[[-12   9  -9   1   7   2  -3   8 -11   4  -2  20]
 [-27  -8  15 -18   2 -20  -7  -7   5  28  35  52]
 [ 23  -6  36  -5  18  19 -17   3  14  -6  20  11]
 [-46  29 -79 -12 -21 -54  27   5 -35  14 -16  -7]]
->
[[  9  -9   1   7   2  -3   8 -11   4  -2  20 -12]
 [ -8  15 -18   2 -20  -7  -7   5  28  35  52 -27]
 [ -6  36  -5  18  19 -17   3  14  -6  20  11  23]
 [ 29 -79 -12 -21 -54  27   5 -35  14 -16  -7 -46]]

[[-10 -68 -17  29   8  39  41  41 -32 -34]
 [-55  -9 -32 -61  12  25  16  40  36  30]
 [  5  37  38  50 -30 -41  -8 -66 -20  28]
 [ 34 -50 -18 -22 -66   9  20  13  42  38]
 [  8  38  37  47 -29 -35  -7 -64 -11  32]
 [ 41  45  -5 -52   0 -58 -37  29  13  29]
 [ -5 -71 -14  29   5  36  40  45 -31 -40]
 [ 31  10  32  42  49 -14 -45  -3 -63 -24]]
->
[[-68 -17  29   8  39  41  41 -32 -34 -10]
 [ -9 -32 -61  12  25  16  40  36  30 -55]
 [ 37  38  50 -30 -41  -8 -66 -20  28   5]
 [-50 -18 -22 -66   9  20  13  42  38  34]
 [ 38  37  47 -29 -35  -7 -64 -11  32   8]
 [ 45  -5 -52   0 -58 -37  29  13  29  41]
 [-71 -14  29   5  36  40  45 -31 -40  -5]
 [ 10  32  42  49 -14 -45  -3 -63 -24  31]]

[[ 15 -44   0]
 [ 17 -39  -5]
 [  4  20   0]
 [ -1 -19  -2]
 [  0 -11  -2]
 [  2  18   1]
 [  1  65  -7]]
->
[[-44   0  15]
 [-39  -5  17]
 [ 20   0   4]
 [-19  -2  -1]
 [-11  -2   0]
 [ 18   1   2]
 [ 65  -7   1]]

[[ 10 -21  49  33  13  16 -14 -10  23  40 -13   9]
 [-29 -37 -55 -76 -25 -38  -7 -67 -20 -27 -16 -11]
 [  5  10  12  -3 -10 -17  17  13 -25   0 -10 -22]
 [  7 -13 -20 -35  32  34 -46 -22 -83  18  41 -35]
 [-11   5 -40 -16 -17 -34  13 -35   8 -12  31   1]
 [ 41 -37 -13  -1  24  30  13  17  27   8   9  10]]
->
[[-21  49  33  13  16 -14 -10  23  40 -13   9  10]
 [-37 -55 -76 -25 -38  -7 -67 -20 -27 -16 -11 -29]
 [ 10  12  -3 -10 -17  17  13 -25   0 -10 -22   5]
 [-13 -20 -35  32  34 -46 -22 -83  18  41 -35   7]
 [  5 -40 -16 -17 -34  13 -35   8 -12  31   1 -11]
 [-37 -13  -1  24  30  13  17  27   8   9  10  41]]

[[-18 -23]
 [-66  -5]]
->
[[-23 -18]
 [ -5 -66]]

[[ 17   6 -22]
 [  6   9 -33]
 [  1  10 -40]
 [-22  17 -64]
 [ 10   8 -28]
 [-13  15 -57]
 [ 19   5 -19]
 [ 14   7 -24]
 [ -6  13 -48]]
->
[[  6 -22  17]
 [  9 -33   6]
 [ 10 -40   1]
 [ 17 -64 -22]
 [  8 -28  10]
 [ 15 -57 -13]
 [  5 -19  19]
 [  7 -24  14]
 [ 13 -48  -6]]

[[-19   7   2  15  23   1  10   2  -4   3   4]
 [ 19  -7  -2 -13 -20  -1  -6  -3   4  -2 -10]
 [-19   7   2  15  23   1   6   2  -4   2   4]
 [-19   1   8  -3  -9   0  14 -11   1   1 -66]
 [-34   5  10   4  -4   0  18 -11  -1   2 -66]
 [ 26  -3  -8   1  12   1 -14  12   0  -2  60]]
->
[[  7   2  15  23   1  10   2  -4   3   4 -19]
 [ -7  -2 -13 -20  -1  -6  -3   4  -2 -10  19]
 [  7   2  15  23   1   6   2  -4   2   4 -19]
 [  1   8  -3  -9   0  14 -11   1   1 -66 -19]
 [  5  10   4  -4   0  18 -11  -1   2 -66 -34]
 [ -3  -8   1  12   1 -14  12   0  -2  60  26]]

[[-23  35   7  27  -8   7 -16 -13   0 -15  -4]
 [ 61  -1 -10 -29   5 -16   5  -4  -9 -21  -3]
 [-16  13   2  -1 -26   3   1   8  12  21   7]
 [-44  14   8   1  21   6  -9 -27  12 -13  -5]
 [-55  18  -3 -18 -12   7  12   2   8  -1   8]
 [  8  12 -13   5  33  -3  15   0   2  -2  19]
 [ -3  10  10   1 -28   1   1  14  -5  -6   9]]
->
[[ 35   7  27  -8   7 -16 -13   0 -15  -4 -23]
 [ -1 -10 -29   5 -16   5  -4  -9 -21  -3  61]
 [ 13   2  -1 -26   3   1   8  12  21   7 -16]
 [ 14   8   1  21   6  -9 -27  12 -13  -5 -44]
 [ 18  -3 -18 -12   7  12   2   8  -1   8 -55]
 [ 12 -13   5  33  -3  15   0   2  -2  19   8]
 [ 10  10   1 -28   1   1  14  -5  -6   9  -3]]

[[ -4   6   1 -26   3  -5 -31  -8]
 [-20  11   4 -76  -2  -1 -19  -1]]
->
[[  6   1 -26   3  -5 -31  -8  -4]
 [ 11   4 -76  -2  -1 -19  -1 -20]]
